Rotation paths and how fast each direction turns (deg/step)
Each turn is a multiple of 5 degrees from 10 to 175, or 0.
Each row of a path follows its step; steps can be skipped.
path 1
step 0: [-17   2  20  23  11  29  -6 -21 -36  -1  -1  -8 -13  -3  -3  33   7   8
   6 -10   6  19  21  18   2  -3  31   1   9  30  -2  -8   6]
step 2: [-26  -4  -8  15  16 -20  18 -23 -21 -27  -8 -20 -24  13  -5  -7  -5  21
  21  24  14  16  -8  -7  -6  -1 -24  -4  -9   3 -26 -18   7]
step 3: [-32  11 -17 -29 -26  -1  29  -8 -31  21  13   9   5   2 -15 -15  -5  14
  -1   3 -17 -16  22  13  -2  23  -3  -1 -17  -5  10 -11  19]
step 5: [ 31  12  -1   3 -36 -10  -7  -4  -2   9   0 -10   2 -21 -36  -3  14   9
 -25   5  -9  12  12   4  -5  10  -9   7 -11  28 -40   3  15]
step 7: [ 22  -8 -24  28   6  -3  18  10   7 -13   3   4  -3  -7 -16  28  42 -19
   3   0  10  19  14 -22  -7 -13  13  16   7 -19 -15 -13  -3]
step 9: [-21 -11 -26  -1   3 -14  34  10 -28  24 -10 -23  -6   8   7  -7  17  -2
   9 -11   4  -3  15  -2  -6  -1  30 -34  -4 -18  24  -7 -12]
step 10: [ -9 -14 -33  13 -19  10  10 -17  -6   7  14  -8   2  25  15 -22  -7   2
  -7   8  11  16   3  26 -11  -2  -2  31 -12   2 -12  16 -40]
step 12: [-18   9   5   5 -15   2 -19   1 -25   1  14  26   8 -19   7  12 -20   9
   7  -3  22   3  11  11 -26  -9  42   6   4   1 -37 -15  -4]
step 13: [ -2  -9   1   2  -1  14   4 -23 -10 -28   9  19 -16   7 -27  45  19   3
   6  14  -2  24 -10  10  -3 -10  -9  25 -15  -4  -8  -3  25]
step 15: [-28   8 -25 -18  17 -24  21   3 -24  16  -2 -16 -17   5 -25  -3  14  25
  -8   7  -7   2  10   1 -11  -9  -6  19  31 -33  -5  -5  13]
step 16: [  2  -5 -28   9 -57  -1  27  -4  10   2  -4  -2  20  20  -8 -13  13   9
 -21 -14 -21   9   2  -6  12  12 -20  15  -4  -1  12 -10  -7]
Directions:
[ -3   0  -9  -6  -2  -2 -10  -8   3   6  -7  -3   7 -10  -1   5  -1  -7
   9   3   4   5   1   5  -7   4   2   6   8  -6  11  -5  -2] => 125
[ -2   3  -4   1 -11  -9   5  -6  -6   6   0  -5   7  11   5  -5  -1   1
   1  12  -1 -14   1   0  -2   2  -8  -5   1  -2   3   6  -9] => 55
[  1  -6   5   6  -6 -10   5  -7  -3  -5 -11  -3  -3  -2   9  10  -1  -3
  -4  -8  -6   7  -9  -2   3  -2  -3 -11   1  -3   2  -9  -1] => 155
[ -3  -1   3  -4  -5  -4   4  -4  -2  -6  12  -2   4 -11  -1   5  -9  13
  -2   3   1  -6  -9  -3  -7   0  -5   6  -2  -2   0  -3  14] => 35
[ -8   7   6  -8  -2  -5  -4   5  -8  -1  -6  11   1   8  -9   3  -7  -3
   6   2  -1   4  -1   7   3   2 -11   2  -5  -3  -9  -8   1] => 35
[ 0  8 10  3  0  4  1 -6  4 -9 -3  7 -1 -2  7 11 12 -1 13  8  4 -6  3 -7
 -4  4  3 -1  1 -4 -7  3  2] => 60
[ -1  -2  -1 -17  -7   6  -1   0   2  -4   3   7   5   8   0   4   4   5
   1  -1  -4   4  -3  -8   5   7   3  -8   0  11  13   1  -1] => 140
path 2
step 0: [ -2 -19  17  31 -15  -7 -20  32   5  20   5  48 -16 -25 -18 -10  -5 -21
  -6   7 -21  14  -1 -22 -10   2 -17  11 -11 -12  -4 -15 -16]
step 1: [-10  -6 -39  10 -15  -7  14  -5  -7   7   0  31 -16  19   5  13  -7 -37
  34  26   9  23 -19 -24 -15   6  19  10  12  11   2  -7 -24]
step 4: [  2 -26  -8  13  -5  18 -28  -1  23 -20  -2  -2 -31 -19  12  19 -35   3
  15  13  -7  21 -20  24  -2 -28 -19   8  -1 -27  -5  13  23]
step 5: [ 15 -16 -28  20 -30  -5 -33 -19  27  -1  -8  20   8  -8   6   7  29   5
  17  -1  -1  14   3  28  -2 -15  16 -24  16   4  10 -37  11]
step 8: [ -6   6  17  17 -38  12   7  -9 -15 -22  21  22  -8   8  22   5 -35 -22
   8  17 -14  13  -4 -19  26  21 -21 -22  11  -9   9 -18   0]
step 9: [ 10  14 -21  12  -6 -19  -1 -29  28  15  14  -2  -8  18   0  30 -12  -2
   1  -1   1   2 -32  -5  27  -1 -36  -6  32  36   1   1  -9]
step 10: [ 16 -17   8  21 -10  -4  -6  -2  29  15   6  -2 -19 -16  19  21 -43  16
 -17   4 -57   2   6   2   2 -19  -4   0  -9   2  -5   0 -19]
step 11: [-30 -23 -30  20 -11   3 -27  -1  15   9  26   2  -6 -17   5  33  18 -12
  22  -1  -7  19   9   7  -1 -23 -13  20 -19  22  21 -19 -15]
step 13: [-14  -6 -20 -11 -22 -19 -11  16  18   7 -30   9   8 -36  -8  10   2 -29
  -7 -11  -9  -1 -34 -21  24  22  18   0   2  21   9 -29   3]
step 15: [  0   2  -9  11 -14  10 -25  -8  14  11  -3  26 -15 -22 -17   1  -4  24
  10   9   4  23 -10 -21   2  15 -45   0  45  -2  -7 -28   5]
step 16: [ 18 -26 -28  29 -17   7  13  -2  25  -8  -9  45 -26  15   4  -4 -23   0
   1  21 -17 -16  -8   9 -20   3  -8 -17   7  18 -11   6 -22]
Directions:
[ -6   0   2  -5  -5  12  -9  -2   9  -3  -4 -17  -4  -1   2   3   1  -3
  -3  -9   3   1  -8   6  -6  -4  10   3  -5  -2   1  -5  -1] => 45
[ -9   2  -2  -2   3 -11  -1   7   7   3   6  -9  -7   1  -4  -6   3   0
 -10  12 -11  -9   1   1   2   1   5   0   5  -3   5  -1   2] => 100
[ -4  -3   0   4  12  -1  -3 -14   4  -7   1   7  -1   2  -8  -3  10  -4
   1  -8  -3   2   0  -1   4  -2   9   4  10  12   3   1  -2] => 170
[  2  -1  -8   2   6   0   7   1  -4 -11  -1  -2   3  -8   2   7 -10   0
   4   9  -7   8   1   8   0   6  14  10  -3  -1   3  -1   0] => 115
[  4   5  -7   3 -12  -6   8  -3  -3   4  -7   1   1   9  -4  -5  -7  -1
  -2  -4   2  -6  -7  14  -1   2   4  -2   4  10   2  -5   9] => 100
[  6   8  -1   2  -1  -2  -7  -1  -9   2   0   0 -11   1  -8  -1  -5  -9
  -9   2  12   4   4  -9   5   9   9   0   0  -4  -2  -6  -5] => 55
[  4  -1  -4  -4  11   2   4  -2   2   8   2  -9  -6   5  -7   4  -4  -9
   9   8  11   2  -5   3   2 -10  -5   3   3  -1  -1  11   5] => 140
[  4  13   9  10   2   4  12   3   4  -2   5   1  -2   4  -7   4   3  -3
   2   2  -5   1  -9   1 -10   3  -5  -1   3  -3   4  -5 -13] => 45
path 3
step 0: [-37  17  20   6  20  16  -6 -25 -21   8  -4  -5 -26 -12  -9   8   7  -2
   5 -38  -5   2  -4 -30   1   8  15   4  20 -30  18 -24   9]
step 2: [  8  26  16 -17 -27  -7   8 -14 -15   2 -13 -13  -4  29  13   9  -2 -23
 -13 -16   3  -1  -5  15  10  -2 -28 -44   2   3 -16 -42  11]
step 3: [-17  -1  14  18  11 -35  25  -8  -6 -18   6  10  -3  12  16  -4 -19  -5
   4 -19  11 -26   5  22  17  21 -20 -35  14  -1  -5 -39  -8]
step 4: [  3 -19 -10  14  -1 -45  10   2   5  15  17  10 -26 -11  27  21   9   9
  12 -12   3 -18  12  31 -18  17  10   0   0  -7  13 -40 -11]
step 5: [ 12  -6  15  -3  10 -23  16 -12  22  17 -18 -17 -21 -23  11  -1  37  -5
   7  10 -13  13   0  37 -19  -9   6  10  15 -29   2 -28  16]
step 8: [-33   2  -6 -21   0  -1  14 -32  -1  15  -5  -1  18 -10  10   8 -16 -12
 -24   0 -23  10   4 -20  15  13  -3   2 -23 -17  14 -45  28]
step 10: [ 10 -13   1  31  -3  -7 -17 -38 -17  -4 -15 -24 -37   7   6  11 -17  -9
   3 -40  11   2  -1   5 -10   3  17 -31   4   0  -3 -21  15]
step 12: [  1  46  25 -21  14 -16  -1   3  -8   0   1  31 -21   6   4  10  33  19
   7 -13   2   0   2  18 -18   5  -4 -17   4  -5  -7 -40  -6]
step 13: [-31  11  25  -6   4   3  20   6 -14  13 -21  -2 -10   9  24   5  19  -3
  13 -16  -1 -13   6  19   1  -8  -1 -15  17 -40  21 -32 -31]
step 14: [  5  -5 -17  -3  -7 -13  16  -1   2  35   6  -5  10  -2  42  -5   6 -25
   7 -17 -26 -28  17  16  22  -3  -9  -4  10 -40  -4 -21  -7]
step 16: [-14 -13  36  21   4 -25  28 -39  19 -15   7   2   0 -32  -1  -4 -19 -14
  -8 -12  17   8   2   2  -2  22   0  11   0 -20  -1 -25  10]
Directions:
[ -1  -7  -6  -1   8  -4   2  -4 -11  -3  -7   4   3  -4   8   3  11   6
  -4   4   9 -10  -9   3  -5 -10  -3  -2  -1   5  -8  -1  -1] => 45
[  7   3  -7  -3  -7  -7   8   4  -3  -2  -3  -1  -2  -4   2  12   1  -1
   0  -2 -13  -8   4  -2   6  -7   7   8  -4   6   6   1  11] => 110
[ 13   6  -4  -1  -5  -3  -7  -1   0   9   9  13  -5   2   3   3   2   1
   0  -5   1  -3   4  -1 -10   5  -1   1 -11   4  -4   5 -10] => 135
[  0   1   6   0  -1   1  -3  -2   4 -14   9  13   6   4   0   3  -6   3
  -2  -4   4   0  -2   6  14  -2   0   6  -3   7 -10  -7   4] => 85
[ 2  3  2 -2 10 19 -3  7  2  7 -3 13 -5 -4  3  4  8 -3 -2  3  1  0  5 -2
  7 -8  0  2  5 -4  5 -2  1] => 55
[ -8  10  -1  -6  -1   6   6  -2   1   0   0   1  11   1   4   3  -4   8
  -4   5   1  -4  11  10   0   0   3 -16  -6   3   7   4  -3] => 70
[-5 13  6 -4  2  3 -3 -7 -2  2  3 -5  2 -2 -8  4 11 10  5 -5 -7  3 -8  8
 -4 -2  7 10  6 -1 -4  6 -5] => 60
